In the data rows, the value 128 means zero.
Every row has a hidden score. How much higher is the second row's score than the first row's in each pair? 10 means about the same, 20 much higher and 0 much lower. The score is a weighted sum of the row's numbers plus the product of two more (or one squared), each taken from its middle value.
176|116|103|95|159|122|146|168|128|163|153|137|154|120|136|113|192|114|108|83|120
144|126|168|168|86|114|117|117|140|143|171|126|131|147|165|111|133|148|105|159|161 >> 12
190|103|163|120|97|148|71|70|146|156|169|32|107|105|109|64|137|89|231|109|153
151|131|151|152|88|98|115|162|93|123|135|130|113|130|144|112|153|136|107|117|149 >> 9
127|168|124|128|113|134|118|128|137|120|140|93|113|122|94|141|85|123|129|176|106
126|136|115|94|111|109|144|99|98|110|155|105|121|136|130|115|99|105|118|103|129 >> 9
128|176|154|130|125|98|161|174|132|203|72|195|167|102|203|143|122|189|6|129|136
139|166|194|182|104|87|138|163|139|176|84|171|114|102|182|61|144|186|67|119|126 >> 7
91|97|117|119|119|82|123|186|89|93|123|156|98|149|159|128|104|122|72|113|123
125|132|85|157|130|158|75|153|148|83|130|117|79|124|110|124|133|116|150|91|109 >> 13
123|133|164|134|135|133|103|130|141|149|104|132|124|157|142|153|140|158|149|139|128
117|122|123|118|128|100|131|136|101|122|147|106|118|139|155|215|136|125|122|152|114 >> 9
117|146|123|145|89|99|114|115|67|98|183|85|92|170|143|207|57|71|154|160|81
117|118|119|147|127|149|131|110|144|130|131|131|149|96|129|132|118|119|156|133|155 >> 9
123|106|124|158|136|131|141|131|129|97|91|173|133|130|117|133|123|147|114|150|152
161|130|132|137|139|149|126|138|122|173|132|113|161|149|129|141|179|161|114|117|126 >> 10
79|132|145|132|118|68|149|214|82|116|104|176|120|135|192|146|132|165|26|115|139
118|204|142|175|125|158|86|140|159|127|60|132|82|130|117|102|159|110|109|79|91 >> 2
126|160|170|125|173|146|124|97|127|165|129|118|137|173|107|129|151|137|144|197|103
147|113|140|129|118|105|126|74|127|112|195|96|125|161|137|141|94|85|111|105|149 >> 9
158|179|125|103|94|154|130|50|150|143|187|75|136|151|65|168|110|89|173|187|122
120|133|162|80|145|131|111|112|159|174|92|147|145|134|125|127|133|118|105|109|111 >> 8
107|102|129|126|103|138|141|141|98|94|110|135|142|108|97|151|159|112|126|119|157
139|135|163|137|140|123|109|148|158|127|108|152|114|102|152|128|139|163|142|139|95 >> 15
109|124|126|85|102|105|116|148|117|126|137|113|118|115|159|110|103|99|109|136|138
100|143|116|117|129|159|120|110|150|103|114|107|107|173|96|117|144|78|133|66|110 >> 14
143|182|201|135|118|179|105|148|169|211|72|170|124|90|130|61|193|187|148|162|113
136|133|135|150|113|189|97|135|99|101|123|118|123|148|86|107|191|71|145|92|138 >> 11
82|54|144|74|138|100|169|124|106|103|165|174|167|80|96|144|144|118|119|214|184
133|112|113|129|144|127|111|119|113|104|157|122|115|157|116|137|110|103|134|111|103 >> 13
137|144|98|83|130|91|133|117|104|116|152|97|123|144|136|147|79|70|114|103|135
146|165|181|174|128|195|169|75|162|205|82|193|189|69|91|97|105|173|178|236|128 >> 13
110|100|133|121|129|121|88|100|154|117|146|112|143|161|111|180|95|120|146|163|125
128|117|123|123|134|147|125|156|128|133|132|119|132|136|124|119|162|151|117|128|130 >> 8
146|164|173|124|137|163|91|116|149|143|80|174|156|126|89|80|171|156|159|120|124
123|124|147|153|126|166|143|137|130|125|113|163|125|97|65|86|146|134|142|147|130 >> 4
164|129|114|89|151|149|128|110|158|172|162|90|150|140|118|160|157|123|140|97|129
88|131|126|48|151|66|164|170|82|114|80|156|111|103|156|96|95|125|91|66|90 >> 4
113|153|143|148|123|157|90|157|107|112|83|148|136|150|101|83|164|121|127|119|138
109|172|66|87|128|80|117|122|173|97|194|70|149|130|122|169|136|127|84|147|159 >> 11
107|133|132|147|148|137|112|118|145|127|108|146|93|126|143|165|146|168|125|147|122
141|104|130|115|118|118|123|111|85|121|167|108|100|165|123|157|107|89|141|160|123 >> 11
121|107|120|131|95|148|144|137|97|125|145|116|134|147|102|143|149|89|149|151|128
121|140|113|74|153|129|139|108|163|192|179|89|139|133|126|157|204|138|119|123|159 >> 8
117|143|129|152|129|137|140|103|126|144|115|90|125|117|139|134|114|164|163|115|134
122|143|95|107|111|117|120|113|150|107|150|132|139|174|96|118|87|112|102|119|114 >> 11
110|81|96|111|151|145|131|113|140|98|163|117|142|97|113|137|90|98|139|165|164
119|108|162|115|141|86|110|173|93|124|112|113|108|130|194|100|118|128|105|73|70 >> 8
130|128|157|174|55|86|103|132|127|107|184|81|96|157|165|126|149|110|150|127|174
98|128|116|112|163|137|174|116|162|116|112|175|172|84|92|135|98|162|144|179|113 >> 11
103|89|168|145|146|134|156|168|109|125|68|197|159|99|119|124|177|161|149|154|172
141|149|157|163|116|153|115|109|161|151|99|156|126|95|117|99|141|154|159|116|157 >> 12
135|158|130|158|115|106|98|143|129|115|128|141|121|126|143|105|124|138|89|123|171
123|158|186|134|106|103|142|126|156|153|128|159|173|149|184|132|142|148|90|117|150 >> 10
146|146|178|160|116|134|145|157|126|183|83|137|98|122|138|136|161|177|140|111|94
160|122|126|118|96|109|127|90|114|122|161|41|118|140|130|97|96|69|162|89|121 >> 6
127|165|140|156|73|105|80|117|124|128|152|100|106|143|138|123|95|109|134|132|154
117|104|119|135|149|138|148|143|123|89|132|186|171|96|105|127|106|141|130|157|137 >> 10
129|136|133|128|128|127|114|128|95|156|150|133|138|115|124|153|119|113|127|151|101
120|126|128|162|140|156|112|138|138|107|107|167|129|135|86|95|158|123|132|112|144 >> 10
162|146|140|95|122|149|124|109|156|151|142|123|123|166|99|125|123|132|141|146|113
115|99|39|107|125|97|128|139|113|63|183|98|113|162|106|185|107|65|99|106|138 >> 9
163|119|171|130|87|105|76|103|133|139|171|24|54|125|132|87|119|98|216|57|155
118|135|165|92|144|151|88|111|159|153|107|120|138|146|148|149|167|175|125|152|76 >> 16
93|102|97|177|117|118|116|193|97|81|93|160|115|165|167|147|104|113|70|91|118
133|177|168|113|125|140|99|62|163|174|140|115|130|150|112|167|130|170|146|172|145 >> 6
141|167|115|124|142|155|99|121|149|124|92|94|96|161|103|122|197|138|154|74|133
112|146|162|195|131|102|129|181|125|149|89|171|125|130|186|150|143|159|98|137|103 >> 11
101|116|99|113|136|132|153|155|99|69|122|142|141|84|100|126|126|139|115|128|141
136|159|172|121|121|150|136|127|149|202|104|186|149|158|133|84|132|163|87|121|126 >> 16
138|113|82|128|124|120|120|120|136|129|146|104|121|144|138|157|127|111|124|159|109
115|94|79|116|130|148|116|121|141|87|151|99|124|173|76|143|137|69|141|118|142 >> 10
136|148|58|129|129|122|99|90|160|92|174|70|113|131|115|176|111|97|128|121|130
163|121|141|103|134|114|132|110|143|126|140|86|139|130|117|116|113|86|130|106|141 >> 6
140|152|105|107|124|137|117|100|157|149|154|81|138|148|122|144|123|104|151|160|150
124|92|119|134|135|123|158|134|78|137|149|138|144|142|100|128|122|100|142|131|113 >> 12
116|143|75|106|108|163|117|126|119|77|113|123|115|146|46|82|143|59|136|100|134
99|135|89|121|147|181|133|114|157|104|150|127|156|113|66|124|138|85|134|169|173 >> 12
149|120|108|146|70|84|105|113|111|92|160|93|101|139|139|90|97|117|100|96|151
120|127|80|55|144|116|151|124|85|135|147|117|125|143|137|134|71|79|95|93|109 >> 7
126|126|159|131|119|122|132|149|133|156|102|127|104|136|140|139|165|154|118|133|149
99|111|107|146|117|180|100|127|150|104|116|134|135|127|82|88|133|98|160|116|147 >> 10
146|116|112|63|141|101|132|127|107|145|112|95|109|123|162|91|83|103|134|79|83
159|142|121|98|133|111|146|110|141|144|163|104|141|137|99|132|144|135|116|169|138 >> 13
134|130|165|146|117|122|135|145|101|154|107|142|92|113|172|133|166|161|111|118|112
127|124|128|165|71|97|112|150|119|123|154|132|142|141|178|135|106|140|57|131|177 >> 17
167|78|141|136|139|128|128|150|30|185|118|127|131|174|155|131|100|99|145|61|74
132|151|94|144|150|153|136|57|161|113|136|112|141|120|102|129|79|113|181|129|137 >> 7
122|122|114|179|64|66|94|129|105|85|156|109|103|160|151|139|108|135|91|102|188
101|117|117|98|130|133|151|179|140|119|111|169|138|86|138|109|111|107|110|101|145 >> 2
166|120|144|134|71|126|105|89|148|154|166|103|136|143|139|85|117|123|141|116|147
144|141|106|76|137|93|135|83|135|131|176|125|116|160|112|147|77|72|122|100|130 >> 10
129|144|180|162|133|145|136|143|131|147|72|150|132|126|141|91|162|161|137|126|124
101|137|142|132|137|160|177|137|149|116|100|171|176|74|100|103|134|154|144|167|167 >> 10
157|111|171|158|72|138|93|105|160|143|146|127|123|146|129|97|130|134|125|142|161
120|103|177|104|136|84|141|177|72|148|95|106|72|105|186|104|124|146|130|45|106 >> 7
86|123|117|96|120|67|132|182|86|97|120|122|91|123|166|146|72|96|73|74|81
145|193|197|107|143|162|132|94|166|230|79|183|185|174|147|101|127|161|86|186|144 >> 14
132|112|104|106|158|151|151|102|157|120|136|134|161|90|100|91|106|129|154|153|153
125|142|193|125|156|168|128|111|142|143|69|166|132|141|85|82|178|122|138|128|147 >> 10
129|154|161|101|135|176|116|104|162|158|110|142|166|80|98|82|129|163|171|130|136
158|144|152|99|143|165|124|112|148|157|102|119|135|140|104|84|163|141|156|128|88 >> 4
132|138|133|153|152|124|114|126|154|145|70|151|105|93|110|87|123|191|151|99|116
132|116|111|137|68|71|93|95|93|66|225|25|94|185|165|158|102|88|116|125|162 >> 12
161|148|160|152|85|122|119|71|158|182|107|101|134|142|132|100|144|169|154|124|180
135|148|162|131|100|86|150|125|134|149|121|138|132|135|160|134|133|144|94|126|107 >> 7
119|131|147|146|136|132|140|157|117|144|118|165|131|129|144|130|145|154|123|139|131
115|126|122|167|119|145|113|136|130|93|105|131|103|90|120|87|127|120|142|132|128 >> 9
108|114|93|71|124|126|130|95|87|70|157|88|121|89|112|134|56|52|141|100|129
140|128|148|97|134|163|141|78|118|179|135|96|145|133|99|139|153|90|179|145|133 >> 10
89|151|141|142|124|155|143|129|117|100|90|144|122|139|117|128|146|130|139|111|118
124|76|68|93|139|68|127|165|122|85|177|94|113|146|180|166|175|147|51|94|145 >> 8
112|104|125|121|140|127|159|121|120|135|139|126|113|134|125|158|128|139|111|139|133
124|148|189|169|91|110|138|163|87|154|106|150|103|170|144|162|109|149|146|154|63 >> 13
168|121|129|116|123|154|136|112|139|169|136|103|117|141|119|127|141|118|152|133|124
104|168|122|125|139|116|136|159|135|134|80|154|139|130|171|169|106|113|52|125|131 >> 11
125|137|118|130|104|72|135|150|85|112|148|101|132|148|155|124|106|132|121|94|156
171|100|183|226|35|101|89|105|128|129|175|73|125|155|171|112|161|145|129|141|209 >> 15
150|121|126|93|143|91|147|165|82|125|101|121|103|85|169|92|110|101|117|80|107
146|206|196|157|108|157|150|121|210|197|115|185|172|146|127|76|152|171|71|178|175 >> 18
107|135|107|110|130|58|130|155|77|88|134|122|100|130|177|183|68|91|71|70|96
156|170|174|143|100|151|114|81|163|200|140|140|152|155|133|96|134|137|109|165|164 >> 15
111|129|107|99|149|86|105|132|164|136|159|98|119|129|145|173|142|136|91|158|157
117|109|125|162|143|181|145|126|148|144|127|137|155|70|123|101|133|174|169|165|131 >> 12
139|107|103|93|159|83|155|195|155|146|144|133|145|113|170|133|207|201|49|119|178
160|146|171|131|133|154|134|108|124|180|122|144|134|133|115|114|158|146|150|160|125 >> 11
133|109|148|141|114|141|124|91|157|147|142|112|147|79|119|77|119|126|176|149|159
170|98|130|134|123|112|148|199|106|172|97|168|116|109|190|108|192|176|102|76|110 >> 12
82|76|138|143|132|116|145|145|110|98|107|175|126|94|139|139|131|137|123|109|141
106|166|123|54|141|168|151|112|164|171|84|180|162|132|126|113|136|106|61|133|125 >> 12
103|108|156|128|130|116|161|173|92|111|92|159|149|101|139|128|193|181|110|121|171
108|116|69|135|122|151|150|99|145|94|131|125|137|117|91|122|105|107|138|135|139 >> 12
165|114|59|90|113|104|73|57|122|68|255|9|75|148|54|99|57|1|205|81|134
130|171|154|130|152|186|120|92|165|160|90|133|136|120|73|65|139|155|174|137|127 >> 5
104|124|70|82|120|70|123|150|125|66|161|106|108|115|136|155|78|77|108|90|125
166|66|25|68|171|96|195|193|123|129|193|122|171|140|169|162|198|132|52|71|157 >> 10
128|129|88|67|104|82|130|138|75|114|169|92|126|132|156|143|90|71|100|106|115
129|123|135|137|135|164|166|115|121|147|143|161|156|120|100|148|102|127|150|173|138 >> 13
135|104|124|149|126|141|140|163|103|128|121|129|120|147|128|151|148|120|128|140|138
109|116|110|118|104|132|112|121|121|90|164|95|133|156|116|193|91|121|120|164|108 >> 8
132|129|165|116|96|111|150|155|131|168|135|143|129|122|173|119|117|135|72|136|131
142|163|157|125|120|87|120|117|141|122|108|143|116|117|136|109|129|161|127|117|150 >> 4
151|157|157|91|146|96|136|135|165|142|120|132|137|134|140|122|185|193|108|130|143
114|122|100|132|144|161|108|135|144|122|115|117|128|107|91|121|95|135|152|123|105 >> 12
182|129|129|138|151|151|132|150|88|172|130|141|128|141|121|111|143|106|166|107|111
199|103|213|187|23|156|64|93|151|158|187|81|137|159|141|40|175|161|177|168|227 >> 11
100|77|95|150|117|87|137|166|82|61|139|122|131|118|154|152|123|131|96|112|139
112|147|170|158|108|79|127|186|120|138|92|199|116|134|166|93|135|185|53|108|139 >> 16
116|162|108|90|180|73|126|161|108|157|110|100|109|130|163|126|96|112|99|79|100
118|120|98|45|165|91|143|141|62|110|125|130|139|78|136|134|61|71|104|82|99 >> 9
108|121|177|154|166|183|116|104|178|184|77|138|126|115|95|90|170|169|173|131|116
162|130|87|133|144|127|160|140|97|151|132|141|136|144|136|115|150|120|101|99|132 >> 15
118|101|148|93|160|137|147|130|121|106|125|142|149|119|121|111|131|100|129|131|138
121|122|80|136|132|131|137|110|115|81|163|133|141|92|138|161|89|100|126|134|135 >> 11
122|106|118|130|141|147|135|131|141|131|139|130|102|135|125|141|140|124|142|134|137
110|102|69|139|135|134|118|131|97|69|129|126|123|148|131|186|103|117|118|124|82 >> 10
96|118|122|126|120|86|124|185|103|97|79|164|101|99|176|132|166|170|103|83|125
160|124|166|129|111|106|101|115|115|143|149|70|106|118|158|90|115|134|158|101|127 >> 10
125|172|117|123|135|178|127|65|178|171|110|118|135|126|58|106|122|138|183|139|131
157|130|142|138|128|118|133|136|126|130|157|113|121|173|142|175|122|94|129|120|107 >> 9
119|115|134|82|129|116|124|84|108|128|146|75|129|127|140|140|105|86|136|97|100
164|107|142|161|138|167|117|120|165|142|87|138|142|109|136|82|114|179|158|136|108 >> 10
75|91|74|105|131|105|181|131|120|82|149|137|164|88|116|187|72|125|132|189|152
124|113|148|69|150|149|112|70|115|162|153|59|98|115|149|147|95|80|160|83|99 >> 13
120|141|133|93|153|112|123|131|95|144|108|126|120|96|157|104|101|113|111|104|112
138|107|141|137|148|125|160|125|117|85|117|121|128|99|136|121|112|116|148|124|144 >> 10
109|129|138|116|110|114|154|154|92|118|95|120|99|97|148|104|126|143|94|94|109
151|135|90|109|135|127|113|107|136|116|176|97|120|130|119|162|126|117|130|150|173 >> 7
154|89|131|103|143|198|137|112|128|159|141|113|158|108|80|85|186|99|171|125|144
124|41|136|157|66|136|134|236|51|44|97|149|102|188|112|96|228|118|109|55|174 >> 16
119|134|72|117|120|96|102|127|136|108|155|96|106|129|110|122|94|78|118|141|159
130|161|158|101|156|108|172|195|136|171|40|208|129|105|174|102|133|155|35|81|104 >> 12
128|141|88|122|123|184|131|73|147|95|156|144|163|77|79|112|93|121|143|155|139
132|156|124|139|112|104|126|113|113|136|124|120|128|156|142|124|123|120|83|102|150 >> 11
136|144|140|165|112|127|151|182|121|112|90|177|115|117|113|115|147|184|116|112|149
142|80|109|128|110|104|142|172|99|117|139|136|131|91|156|128|141|146|75|105|139 >> 8
128|146|120|126|138|126|100|150|111|112|92|106|100|127|133|105|152|152|128|97|143
132|142|144|151|131|158|130|149|99|120|80|164|126|103|120|109|158|157|124|143|134 >> 12
131|89|116|83|115|130|135|118|87|115|171|64|134|111|126|158|98|97|136|109|152
143|142|121|147|146|179|91|76|156|154|72|118|126|120|104|100|125|135|165|109|100 >> 12
120|146|177|182|93|84|67|136|109|137|153|124|131|167|172|101|158|167|119|146|167
105|103|75|115|137|133|125|113|124|95|174|84|132|156|117|185|96|95|113|125|119 >> 10
172|124|154|133|123|209|129|117|147|141|109|138|138|120|87|81|176|104|170|125|148
148|110|181|102|143|125|145|158|122|189|104|158|113|147|181|142|191|174|119|99|117 >> 7
76|105|92|141|151|110|193|138|110|94|142|166|117|104|134|183|82|126|105|194|138
142|120|104|121|100|101|146|144|101|122|168|130|121|130|135|164|125|110|143|109|119 >> 6
130|132|140|120|118|112|123|153|139|131|140|109|115|135|166|173|152|145|100|125|117
161|107|125|91|129|110|128|162|136|142|144|117|121|157|167|143|185|175|86|123|107 >> 9
139|142|125|124|139|110|134|140|129|118|165|114|102|140|121|137|136|124|112|156|128
134|176|81|159|121|156|105|107|186|142|123|124|145|144|91|84|107|104|139|104|126 >> 12
99|96|106|114|118|123|158|121|104|86|173|145|168|96|109|187|76|97|136|206|129
169|85|120|125|110|128|179|167|69|166|162|110|129|145|139|133|122|77|145|56|93 >> 13
95|88|136|137|130|131|151|166|80|87|101|193|136|109|143|107|142|144|107|131|160
140|126|138|132|112|68|120|122|116|120|146|107|118|141|152|142|93|112|109|112|158 >> 11
132|107|98|152|138|141|137|143|109|118|130|117|117|126|156|127|172|136|113|93|134
117|140|169|164|138|122|126|152|132|163|112|146|106|152|144|144|161|169|110|151|118 >> 13
112|76|135|129|138|135|183|169|93|108|111|200|150|89|116|96|138|147|130|176|181
136|168|148|145|150|168|117|125|154|149|78|124|144|145|106|83|174|151|178|119|92 >> 11
88|77|109|154|118|136|103|172|133|106|110|153|122|149|105|127|159|123|136|142|144
168|110|163|123|144|149|138|116|107|210|104|128|135|164|124|115|163|126|164|132|111 >> 12
83|100|142|120|96|91|139|171|88|109|145|121|109|131|209|174|116|130|58|83|116
117|136|97|164|143|132|117|148|128|102|91|145|121|121|124|120|92|156|120|119|109 >> 10
175|146|181|108|186|185|120|138|198|198|94|156|155|112|154|60|236|211|117|106|139
127|137|123|142|141|158|125|92|124|133|97|126|133|114|107|95|125|139|158|118|130 >> 5
128|147|165|165|143|74|131|175|106|119|94|157|97|164|149|166|132|174|103|167|101
114|178|134|104|159|131|137|93|177|172|110|144|146|88|121|147|116|156|160|191|90 >> 10
112|67|98|158|140|133|152|170|85|94|131|170|124|109|120|168|154|141|119|108|156
121|171|143|147|125|101|139|125|121|129|106|138|127|158|141|138|94|124|127|163|126 >> 13
141|98|87|176|108|135|125|123|86|122|167|108|130|119|124|159|102|75|145|133|120
162|152|159|136|147|197|123|93|173|149|86|125|125|96|82|75|157|144|172|107|126 >> 11
152|114|173|149|143|162|135|110|173|165|102|139|162|131|127|71|134|172|153|125|131
137|112|136|94|134|92|136|155|112|120|97|104|73|129|181|110|121|125|118|75|90 >> 8
106|134|105|97|106|145|103|76|146|120|133|92|120|133|124|103|100|100|135|106|135
171|154|101|118|120|209|90|73|134|117|148|89|128|147|34|103|167|69|179|120|171 >> 14
135|141|167|137|149|170|130|90|169|154|85|164|145|125|105|139|166|133|167|149|132
126|162|79|140|132|134|90|130|149|104|99|123|109|124|120|126|112|102|141|84|97 >> 8
120|112|145|112|149|152|148|114|144|127|94|160|165|109|94|120|184|152|153|146|162
109|145|151|125|123|74|128|170|105|152|108|143|144|142|194|122|146|153|53|118|155 >> 15
145|151|140|136|90|167|126|106|161|130|143|135|137|116|122|85|116|108|117|141|133
133|145|97|87|122|109|121|141|114|94|170|110|106|106|128|134|80|84|108|123|91 >> 10
132|153|102|168|142|176|50|135|141|102|84|104|100|165|101|109|132|81|151|76|103
124|128|92|73|164|96|143|134|96|139|128|113|100|118|176|139|88|111|81|73|53 >> 5
160|130|118|92|127|147|137|113|140|164|155|111|133|144|122|99|132|136|123|136|124
113|119|127|139|114|95|117|115|115|103|149|108|114|135|140|124|100|134|102|119|126 >> 9
157|133|210|170|117|169|139|135|134|180|101|133|121|155|123|121|158|152|148|150|78
129|146|180|130|115|173|109|80|155|166|114|108|145|157|104|103|155|140|148|125|126 >> 8
102|91|133|163|162|75|144|150|121|93|119|149|103|108|179|128|101|180|109|115|161
110|148|140|153|185|155|194|57|166|203|102|159|170|30|113|139|82|200|188|241|103 >> 11
87|155|126|91|155|125|149|148|147|168|105|167|151|109|171|135|68|121|47|164|115
117|93|94|178|148|130|129|150|139|116|123|146|144|100|133|116|107|132|126|130|134 >> 8
100|114|101|119|123|97|127|127|122|86|183|107|105|173|114|186|71|65|132|145|63
162|121|184|118|66|129|108|90|135|158|185|50|121|160|102|85|131|112|183|111|198 >> 7
147|151|139|126|91|110|130|115|131|144|151|99|124|141|135|105|115|107|132|108|103
117|147|136|99|143|96|136|100|134|129|107|106|134|126|147|123|84|115|126|75|110 >> 8
142|137|149|146|107|121|113|100|103|149|148|88|91|147|136|177|124|103|149|164|97
88|121|110|102|120|70|139|178|75|108|116|113|81|126|185|141|121|105|88|87|84 >> 9
140|137|112|102|138|137|119|87|160|116|181|85|125|150|117|179|113|108|145|154|102
142|120|137|106|126|126|126|128|128|127|148|128|152|93|134|121|132|129|143|127|147 >> 5
118|112|134|133|133|103|146|149|133|103|119|160|124|106|134|145|136|156|115|127|108
97|86|58|132|164|101|142|176|120|70|131|146|131|96|128|170|86|124|116|135|146 >> 9
146|139|99|117|149|192|128|91|180|111|134|131|146|154|91|96|135|94|177|133|127
145|142|178|132|136|128|146|168|157|190|94|163|134|122|166|127|194|204|100|130|115 >> 2
